In the rows, zero is written as 128.
Named moves, each a turn or a mirror, and the order they were made in; the first pair answered:
move zosi:
[109 133 103 173 148 107 122  97 141 164 113 124 113 131 107] |-> [ 78 104 108 171 139 117 138 113 121 169 136 121 124 146 121]
[ 80 131  83 150 123 121 151 119 110 124 146 112 170 103 129] |-> [110 158  80 152 132 110 131 103 128 127 115 116 155  85 115]
[170 142 152  83  74 122  98 143 100 103 145 140 100 131 133] |-> [163 131 148  80  71 123 103 150  96 100 159 137 102 133 139]
move Denef:
[177 133 127 131 141 150 113 125 149 148 113 147 132 124 133] |-> [164 125 130 142 155 150 115 127 155 151 110 143 132 136 132]
[137 161  96 120 142 105 125 103 132 145 105 135 130 106 124] |-> [118 153 102 136 156  97 132 101 141 161  96 129 122 124 125]
[111 139 132 122  85 121 158 125 112 110 163 121  87  93 118] |-> [ 89 120 138 148 108 117 168 131 132 122 150 106  77 126 118]
move mavom:
[123 135 143 142 162 140 100 124 154 124 139  97 129 117 159] |-> [166 164 121 116 112 124 102 115 129 118 122 108 117 102 132]
[129 135 115 127 129 126 145 121 116 145 134 140 147 123 129] |-> [115 124 131 122 122 133 145 133 105 134 148 127 144 128 132]
[ 92 110 136 114 128 170 115 141 118 100 190 124 177 106 170] |-> [151 165  83 128 145 157 117 104 150 144 142 155 180  65 133]
Now pairs of rows:
Each pair is 2 to 3 moves apart.
[104  93 152 126 138 135 118 117 111  99 165 126 123 138 155] |-> [134 119 130  98  83 113 129 112  95 100 144 129 106 136 127]	mavom Denef mavom
[140  87 103 131 163 163 140 140 141 158 123 226 153 189 121] |-> [124  74 120 121 149 169 139 153 125 142 139 217 151 202 133]	mavom mavom
[ 93 163 106  89  84 163 102 122 107 133 160 129 139  82 137] |-> [ 80 161 120 150 147 131 100 115 166 160  88  93  93 129 108]	Denef zosi
[129 102 143 134 146 137 134 134 118 114 132 118 147 118 129] |-> [145 111 139 127 110 120 144 130 110 114 111 116 132 131 109]	mavom Denef mavom
[120 114 176 131 159 144 118 137 132 107 142 124 127 149 146] |-> [153 134 106 142 138 150 152 115 131 156 132 164 156 122 122]	mavom zosi mavom
[112  99 114 139 158 137 155 129 128 154 139 137 141 156 128] |-> [129 110 115 116 138 152 138 133 110 132 167 149 154 127 142]	Denef mavom
[133 111 127 106 109 140 139 151  97 128 156 134 143 120 142] |-> [129 110 127 111  99 126 152 153  95 130 140 126 127 144 127]	Denef mavom mavom
[169 132 130 103 107 133 145 132 123 140 111 154 101 146 115] |-> [170 144 145 103 129 143 116 125 135 130 107 151 103 135 127]	mavom zosi Denef
[102 106 170 123 123  91 109 129 137  74 124 113 131 116 142] |-> [108 111 163 131 119  78 120 130 138  82 106 108 117 131 122]	mavom mavom Denef
[136 122 115  99  71 115 154 129  94 125 152 130 119 128 113] |-> [157 150 116 115  94  99 133 113 126 137 107 121  94 124  91]	Denef zosi Denef
[121 137 122 109 113 136 138 124 113 100 157 135 150  98 131] |-> [ 99 121 128 141 162 138 135 122 148 118 151 128 156 111 133]	mavom Denef
[ 78 101 154  86  93 139 155 147  91  90 198 125 161 118 163] |-> [ 69 100 136 154 192 154 146 134 156 133 173 135 183 101 169]	mavom mavom mavom
[ 80 105 152 143 139 102 131 137 126 107 128  93 121 140 118] |-> [ 86  97 115 140 113 123 162 135 103 126 153 115 160 118 122]	mavom Denef zosi
[172 122 123  97 115 147 111 123 113 127 143 159 124 136 147] |-> [146 104 136 109 130 155 112 131 115 126 153 151 130 143 165]	mavom mavom mavom
[135 154 190 100 132 111  66 122 129  63 116 113  82 129 141] |-> [ 95 108 198 109 134 120  91 149 120  69 141  97  96 164 154]	Denef zosi
[ 64 112 135 140 121 131 188 113 115 148 129 122 109 162 118] |-> [110 161 123 127 104 108 162  88 127 142  88 123  84 138  90]	mavom mavom zosi
[151 109 125 135 123 149 153 152 122 149 113 156 129 166 131] |-> [159 118 137 111  98 149 136 154 104 123 119 154 122 158 141]	zosi mavom Denef
[ 73 103 147 107  54  93 153 146  90  70 141  75  97 182 128] |-> [138 156  93  96  26  74 153 117  98  99  98 101  86 145  84]	mavom mavom
[159 155 171 119 107 125 122 123 107 100 121 108 113 106 137] |-> [150 149 143 168 161 129 144 115 143 156  90 120 128 109 122]	zosi Denef mavom
[145 130 167  96 119 147  91 137 125 101 148 135 126 134 161] |-> [145 119 163  93 101 121 109 144 118 105 136 121 105 164 136]	Denef mavom mavom
[ 98 114 131 118 118 102 163 139 111 150 158 107 156 141  99] |-> [146 163 119 104 112  94 130 114 122 145 127 120 144  99  83]	Denef zosi
[127 140 120 161 192 124 112 121 176 157  90 129 109 137 120] |-> [119 126 163  79  99 144  91 146 104  74 165 126 120 124 161]	Denef mavom
[146  97  77 127 101 136 137  81 111 167 129 151 133 149 127] |-> [177 130  96 113 105 126  97  70 125 144 105 151 114 132 126]	mavom Denef zosi
[138 142 116 100 112 136 114 126 120 121 151 143 150  88 140] |-> [120 127 132 104 117 141 109 135 120 118 158 134 152  96 155]	mavom mavom mavom
[207 128 153  84 110 147  97 154 119 125 135 155 106 149 111] |-> [152  82 166 115 129 148 127 173 120 141 145 136 108 195 117]	zosi Denef
[112 132 157 133 136 136 114 137 128 103 133 124 131 128 132] |-> [134 142 115 143 128 140 139 124 129 142 127 146 148 108 115]	mavom zosi mavom
[ 88 135 110 139 150  86 180 132 181 176  99 111 126 131 118] |-> [133 185 138  93 137  87 109 122 173 115 106 118 116  76 138]	Denef mavom zosi
[114 123 141 151 138 140 146 152 151 154 112 109 116 158 128] |-> [145 141 121 102  93 157 134 145 120 131 147 132 140 106 136]	Denef zosi
[139 163 160 153  92  94 101 144 114 123  99  79  47 144 104] |-> [151 179 146 169 111  93 102 132 136 142  82  87  51 133 102]	mavom mavom
[150 104 131 102  95 145 149 144 104 136 144 150 118 146 142] |-> [147 102 125 138 124 136 166 139 130 163 111 144 107 172 124]	mavom mavom Denef
[112 133 144  98 111 125 114 134 126  97 158 120 138  95 139] |-> [137 156 134 107 121 112 103 117 145 104 135 127 135  79 133]	zosi mavom mavom
[182 143 117 126 138 117 157 119 141 174  89 163  96 174 123] |-> [179 142 152 107 123 109 136 124 133 132  95 140  72 188 129]	mavom zosi
[101 134 109 155 161  80 127 113 159 154  87  84 101 119  92] |-> [122 153  96 145 173 108  99  98 163 150 112 115 135  60 114]	Denef mavom mavom
[115  92 110 146 122 138 147 128 132 150 157 134 192  84 173] |-> [100  76 110 173 135 112 170 133 148 169 116 112 162 132 147]	mavom Denef
[138 132 110 115 126 172 129 110 130 163 159 167 158  85 157] |-> [102  97 132 148 163 168 138 124 147 170 154 148 149 125 161]	mavom mavom Denef
[121 114 134 138 145 132 155 123 145 161 134 153 155 151 147] |-> [156 153 123 128 141 123 134 104 149 153 116 161 147 129 135]	zosi Denef
[115 135 127 141 122  99 121 117 134 118  99 100  94 138 101] |-> [ 90 118 125 151 166 139 118 120 139 129 137 121 147 111 139]	zosi Denef mavom
